One turning vector, and how many steps it has turned
The counts run from 0 to 333.
[-.29,.42,.03,-.02,.07,.29,-.02,-.04,-.27,-.14,-.12,-.17,.15,-.25,.26,.15,.31,.00,-.15,.15,.17,-.29,-.15,-.03,.00,.08,-.05,.00,-.02,.25,.05,.09,-.06,.07,.21,.29,.03,.03,-.33,.10,-.04,-.33,-.14,.13,-.01,.23] -> 26
[.19,-.10,-.05,-.29,-.24,.02,-.19,-.19,-.07,-.02,.20,.10,-.32,-.15,.21,-.37,-.10,-.03,.01,-.17,.09,-.02,-.05,-.19,.02,.16,.25,-.03,.16,.14,-.39,.11,.20,-.02,.26,.02,-.01,-.24,.00,.00,-.05,.10,.24,-.25,-.41,-.08] -> 204
[.45,-.11,.26,-.19,.11,.05,.03,-.09,-.09,-.23,.01,.21,-.21,.02,-.04,-.01,-.20,-.24,-.08,-.03,.06,.07,.10,.04,.14,-.11,.37,.15,.08,-.29,.09,-.13,.00,.07,-.29,-.08,-.16,.21,.25,.17,-.15,-.03,.16,-.29,.09,-.13] -> 181
[.02,.16,-.08,-.14,-.03,.03,-.24,-.25,-.13,-.10,-.07,-.06,-.05,-.03,.21,-.29,.39,.32,-.14,-.14,.06,-.22,.01,-.13,.01,.09,-.08,-.21,.33,.42,-.33,.01,.15,.01,.09,-.08,-.02,-.18,-.22,.15,.14,-.22,.14,-.05,-.32,.23] -> 222
[-.23,.25,.06,.31,.14,.03,.21,.03,-.07,-.09,.13,.21,.05,-.24,-.17,.22,.12,-.04,.01,.00,.03,-.09,-.04,-.29,.13,.00,.05,.23,-.17,.18,.33,.18,-.43,-.14,-.15,-.05,.21,.47,-.04,.16,-.24,-.14,-.09,-.11,.12,.09] -> 150
[-.08,-.17,-.13,-.09,-.01,-.05,-.26,-.30,.04,.06,-.21,.00,.11,.23,.13,-.30,.31,.33,-.16,-.20,.11,-.13,.07,-.13,.13,-.04,-.23,.02,.27,.16,-.17,.03,.20,.04,.15,-.13,.13,-.32,-.22,.04,.09,-.23,-.07,.05,-.32,.13] -> 224
[.11,-.07,-.05,.16,.14,-.14,-.16,-.27,-.05,-.16,-.18,.03,.21,.22,.06,-.26,.25,.16,-.05,-.19,-.01,-.26,.30,.03,.02,-.33,-.31,-.16,.25,.40,-.09,-.08,-.07,-.08,.01,-.02,.20,.01,.00,.11,-.09,-.32,-.14,-.02,.09,.17] -> 229
[.03,-.07,-.13,-.04,-.06,-.05,-.24,-.33,-.06,.11,-.09,-.15,-.05,-.07,.07,-.38,.31,.25,-.13,.08,.14,-.11,-.06,-.26,.08,.12,-.14,-.09,.13,.25,-.27,.23,.31,-.09,.32,-.06,.10,-.18,.00,.04,-.02,-.22,.00,-.04,-.44,.07] -> 220
[.09,-.15,-.03,.08,.14,-.11,-.09,-.38,-.24,-.08,-.18,-.08,.25,.11,.13,-.35,.21,.00,.01,.00,.07,-.23,.14,-.07,.01,-.33,-.36,-.19,.09,.20,.09,.16,.11,-.13,.28,.02,.15,.01,.20,-.09,-.19,-.44,-.12,-.06,.01,.04] -> 231
[-.54,-.09,-.20,-.05,-.19,.04,.01,.21,-.03,.07,.06,.11,.05,.38,.00,.28,.09,-.01,-.15,-.27,-.07,-.14,.04,-.17,-.12,-.02,-.37,.01,.08,-.05,.10,.08,-.02,-.33,.24,-.13,-.18,.02,-.12,-.15,-.01,.25,.02,.28,-.13,-.07] -> 126
[.10,.10,.09,.02,-.25,-.05,-.06,.24,-.04,.01,.10,-.05,-.48,-.45,-.15,-.18,-.21,-.09,.19,.16,.03,.14,-.08,.16,.09,.04,.26,-.04,-.13,-.04,-.35,-.07,-.02,-.04,-.01,-.05,.26,.08,.08,.11,-.05,.09,.19,-.22,.35,-.02] -> 71
[-.01,-.24,-.10,.11,.11,-.18,-.18,-.33,-.01,-.07,-.26,-.01,.28,.31,.07,-.26,.29,.18,-.04,-.14,.01,-.16,.30,-.01,.13,-.30,-.38,.02,.26,.23,-.02,-.08,.05,-.03,.11,-.07,.20,-.12,.01,.08,-.11,-.36,-.18,.01,-.09,.14] -> 228
[.11,-.14,.23,-.08,-.07,.24,.13,-.12,-.11,.00,-.15,-.03,-.07,-.22,-.04,-.24,-.06,-.29,.09,.20,-.02,.15,.16,.12,.27,-.20,.05,.18,-.37,-.24,.21,-.01,-.02,.17,-.06,.05,.23,-.05,.13,.03,.10,.02,-.32,-.29,.29,.13] -> 295
[-.14,.10,-.03,.00,.10,.00,-.11,.24,-.19,-.09,-.08,.00,.10,-.38,-.04,.14,-.18,-.27,.03,-.02,.22,-.01,-.26,.30,-.29,-.02,.18,.21,.17,.00,.16,-.04,-.09,-.12,.16,-.05,.23,.21,.18,.08,-.27,-.19,.13,.16,.38,.12] -> 264
[-.44,.13,.08,.03,.10,.22,-.09,-.04,-.07,.01,-.20,-.15,.29,.00,.08,.18,.35,.16,-.19,.13,.25,-.24,-.13,.04,.16,.11,-.13,.22,-.06,-.04,.05,.09,.05,.08,.14,.19,.00,-.15,-.29,.14,-.04,-.31,-.24,.25,-.07,.25] -> 28
[-.15,-.16,-.04,.04,.18,-.09,-.18,-.06,-.09,-.01,-.39,-.08,.32,.36,-.05,.09,.20,.19,-.23,-.11,.17,-.18,.04,.21,-.10,-.17,-.32,.00,.32,-.12,.10,-.11,.11,-.08,.06,-.13,.01,-.01,.04,.03,-.11,-.34,.00,.35,.08,.06] -> 243
[-.32,.34,.17,.24,.14,.04,.08,.00,.03,.11,.19,.06,.06,-.29,-.17,.25,.20,.04,-.11,.13,.06,-.12,-.22,-.28,.15,.08,.06,.20,-.30,.02,.25,.26,-.11,-.10,-.17,.00,.16,.40,-.03,.18,-.22,-.09,-.08,.02,-.13,.04] -> 153
[-.06,.08,.25,-.19,-.09,.29,.06,.02,-.01,-.13,-.06,.03,-.03,-.22,.06,-.13,-.02,-.13,-.01,-.08,-.04,.09,.11,.28,.18,-.04,.15,.33,-.06,-.06,.12,-.13,-.16,.34,-.26,.07,.19,-.18,-.32,.25,.38,.10,-.13,-.21,.21,.26] -> 290
[-.23,.08,.10,-.08,-.18,.11,-.04,.02,-.04,.10,.05,-.14,-.11,.21,.00,.01,.41,.14,-.21,.02,-.21,-.12,.21,-.10,.00,-.17,-.50,-.52,-.12,.06,-.25,-.07,.12,-.26,.07,-.05,-.17,-.05,-.09,-.03,.26,.31,.01,.09,-.11,.04] -> 108
[.02,.16,.21,-.03,.25,.17,.15,-.12,-.13,-.14,-.06,.24,.03,.01,-.03,.16,-.03,-.02,-.12,-.20,.02,.05,-.01,-.04,.16,-.07,.20,.39,.10,-.16,.55,.00,-.18,.22,-.43,-.04,.02,.25,-.21,.23,.10,-.18,.02,-.23,-.01,.11] -> 162
[-.06,-.32,-.03,-.15,-.33,.01,.01,-.02,.04,.01,-.15,.06,-.40,.03,.02,-.39,-.20,.06,.26,-.11,-.06,.30,.15,.11,.19,-.04,-.02,.24,.01,-.15,.00,.02,.04,.17,.01,-.19,.38,-.27,-.17,.01,.33,.20,-.06,-.26,.09,.09] -> 80
[-.13,.22,.21,.06,.23,.08,.07,-.05,.05,-.10,.04,.19,.04,.05,-.09,.25,.09,.12,-.17,-.21,.01,.02,-.01,.02,.22,-.01,.16,.43,.01,-.10,.33,-.04,-.18,.21,-.51,-.06,.03,.19,-.28,.35,.01,-.10,-.02,-.10,-.07,.11] -> 161
[-.37,.21,.05,-.17,-.04,.17,-.05,.22,-.21,-.05,.08,-.12,.04,-.41,.12,.08,-.22,-.32,.07,-.09,.18,-.10,-.37,.26,-.29,.03,.16,.33,.06,.03,.12,.12,.06,-.03,.29,.12,.23,.11,-.06,.02,-.12,.04,.14,.13,.13,.03] -> 268
[.24,-.25,.15,-.33,-.20,.11,.08,-.07,.02,-.11,.12,.31,-.38,.15,-.03,.04,-.18,-.06,-.07,-.02,.08,-.03,.17,.03,.12,.09,.26,-.01,.18,-.02,-.30,-.20,-.08,.09,.02,.12,-.29,.01,-.34,.08,.00,.15,.31,-.22,.01,-.27] -> 192
[.12,-.30,.26,-.35,-.14,.10,.02,-.14,.04,.13,.23,.18,-.28,.21,-.01,-.06,-.19,-.06,-.08,.05,.03,-.01,.09,.05,.19,.07,.20,.14,-.10,-.19,-.28,-.07,.19,.03,.14,.18,-.20,-.06,-.29,.03,-.14,.25,.18,-.12,-.27,-.40] -> 190
[.06,.02,.05,-.20,-.25,.17,.03,-.09,-.07,-.04,-.22,-.02,-.36,-.02,.01,-.22,.28,.24,-.06,-.04,-.16,.13,.14,.00,.10,-.01,-.16,-.25,.18,.00,-.18,-.10,.11,.01,-.14,-.29,.09,-.20,-.20,.13,.58,.20,.06,-.17,.01,.28] -> 94
[-.06,.09,.06,-.21,-.18,.16,.08,.00,-.21,-.03,-.10,-.08,-.20,.21,.05,.06,.36,.10,-.19,-.01,-.17,-.09,.16,-.05,-.09,-.07,-.38,-.57,.05,.11,-.12,-.07,.04,-.21,.12,-.13,-.24,-.05,-.11,-.06,.41,.21,.07,.02,.02,.13] -> 109
[.06,.13,.20,.07,.05,.02,-.10,.30,-.06,-.17,-.14,-.13,-.14,-.13,-.07,.17,-.26,-.15,-.01,.16,.16,-.03,-.06,.40,.08,-.14,.22,.14,.00,-.33,-.03,-.23,-.09,.04,-.23,.12,.04,.20,.14,.13,-.30,-.21,.03,-.02,.48,-.02] -> 52
[.13,-.02,.38,-.17,.11,.14,.08,-.07,.10,-.07,.02,.22,-.19,.13,-.19,.24,.01,.11,-.31,.04,.05,.04,.10,.15,.29,.09,.30,.16,-.04,-.28,-.04,-.17,.04,.15,-.44,.07,-.26,.13,-.29,.32,.05,.03,.21,-.04,-.03,-.15] -> 176
[-.12,.01,.10,.12,.22,.12,-.12,.00,-.14,-.12,-.29,-.18,.26,.07,.14,.01,.02,-.11,-.14,.04,.21,-.18,-.03,.15,.09,-.24,-.06,.36,.00,-.27,.41,.01,.05,.10,-.10,.07,.13,.03,.23,.08,-.24,-.46,-.33,.10,.16,.18] -> 35
[-.28,.10,-.06,.24,.09,.03,-.11,-.15,-.01,-.07,-.05,.01,.44,-.25,.01,-.03,.28,-.12,-.03,.03,.13,-.29,.11,-.05,.02,-.15,-.16,.16,-.11,.36,.08,.06,-.18,-.10,.14,.23,.23,.04,.10,.14,-.28,-.34,-.33,.11,.08,.15] -> 21
[.01,.08,.31,-.20,-.17,.26,-.16,.08,.13,.05,-.11,-.19,-.21,.00,.01,-.05,.18,.07,-.28,.13,-.06,.09,.16,.15,.30,.04,.03,.00,-.22,-.31,-.28,-.23,.18,.11,-.25,.04,-.14,-.28,-.09,.23,.30,.22,-.11,-.03,.04,.16] -> 304
[.11,.06,.25,-.32,-.20,.31,-.05,.11,.00,-.09,-.17,-.07,-.30,-.02,.10,-.04,.11,-.01,-.23,.05,-.08,.11,.18,.20,.22,.01,.04,-.06,-.03,-.28,-.17,-.28,.03,.18,-.29,-.05,-.15,-.23,-.13,.13,.38,.15,-.03,-.17,.14,.24] -> 305
[-.18,.08,.03,-.02,.15,-.01,-.17,-.01,-.07,.01,-.24,-.16,.25,.30,-.03,.16,.36,.29,-.29,-.02,.09,-.27,-.03,.18,-.09,-.04,-.32,-.12,.30,.06,-.11,-.12,.14,-.13,.01,.02,-.11,-.04,-.26,.12,.00,-.28,.11,.34,.02,.06] -> 240
[.29,-.24,.30,-.10,.17,.08,-.03,-.09,.15,-.02,-.09,.21,-.14,.22,-.21,.11,-.14,-.02,-.25,.03,.06,.14,.14,.13,.27,-.06,.27,.31,-.02,-.44,.05,-.16,.12,.05,-.36,-.01,-.17,.13,.06,.22,-.17,-.01,.04,-.12,-.04,-.20] -> 179
[-.03,-.22,.12,-.19,-.24,.08,.13,.28,-.10,-.14,-.06,.09,-.40,.05,.01,.02,-.43,-.13,.20,.05,.04,.10,.03,.36,.09,-.02,.19,.20,.06,-.19,-.06,-.22,-.23,.20,-.02,.07,.11,-.05,-.36,.00,.02,.05,.12,-.16,.40,-.08] -> 64
[-.06,.25,.08,-.09,.12,.04,-.06,-.17,-.28,-.04,-.13,-.21,.17,.02,.15,.00,.40,.18,-.18,.09,.11,-.37,-.06,.03,-.13,-.09,-.29,-.47,.16,.26,-.15,-.04,.18,-.14,.20,.06,-.10,.08,-.26,.02,-.01,-.34,.11,.23,-.06,.15] -> 237
[-.11,-.02,.01,.02,.24,-.06,-.25,-.01,-.02,-.13,-.27,-.05,.33,.24,-.07,.12,.20,.10,-.20,-.18,.11,-.27,.10,.33,-.13,-.27,-.22,-.04,.34,.07,.05,-.20,-.01,-.15,-.03,-.08,.00,.08,.02,.13,-.17,-.38,.00,.27,.20,.14] -> 244
[.03,-.11,.07,-.02,-.10,.04,-.06,-.21,-.11,.07,-.04,-.17,-.10,.05,.00,-.33,.21,-.06,.00,-.04,-.28,.01,.25,-.14,-.01,-.43,-.41,-.37,-.23,-.09,.04,.10,.30,-.24,.12,-.18,.10,-.04,.42,-.13,.13,.23,-.23,-.10,-.08,.03] -> 103
[-.02,-.09,.11,.03,-.29,-.01,.05,-.11,-.03,.19,-.02,-.15,-.36,-.31,-.07,-.42,.11,.03,.15,.32,-.09,.19,.07,-.10,.24,-.13,-.15,-.17,-.33,-.02,-.19,.17,.26,-.07,.10,-.14,.33,-.10,.09,-.03,.17,.23,-.14,-.20,-.03,.03] -> 88
[-.36,.13,.14,.01,.12,-.03,-.18,.14,-.09,.05,.09,-.21,.31,.05,.05,.14,.06,-.12,-.11,-.05,.08,-.34,-.11,.31,-.23,-.25,-.23,-.08,-.02,.05,-.02,-.01,.21,-.26,.24,.21,.09,.16,.03,-.06,-.37,-.11,.07,.37,.02,-.10] -> 251
[.14,-.24,-.03,-.01,-.08,.03,-.03,-.17,-.07,.00,-.29,-.02,-.13,.13,-.04,-.34,.16,.02,-.04,-.10,-.19,.23,.31,-.06,.08,-.31,-.35,-.18,.07,-.18,.14,-.03,.17,-.09,-.07,-.36,.22,-.10,.31,-.02,.29,.10,-.18,-.17,.07,.20] -> 99
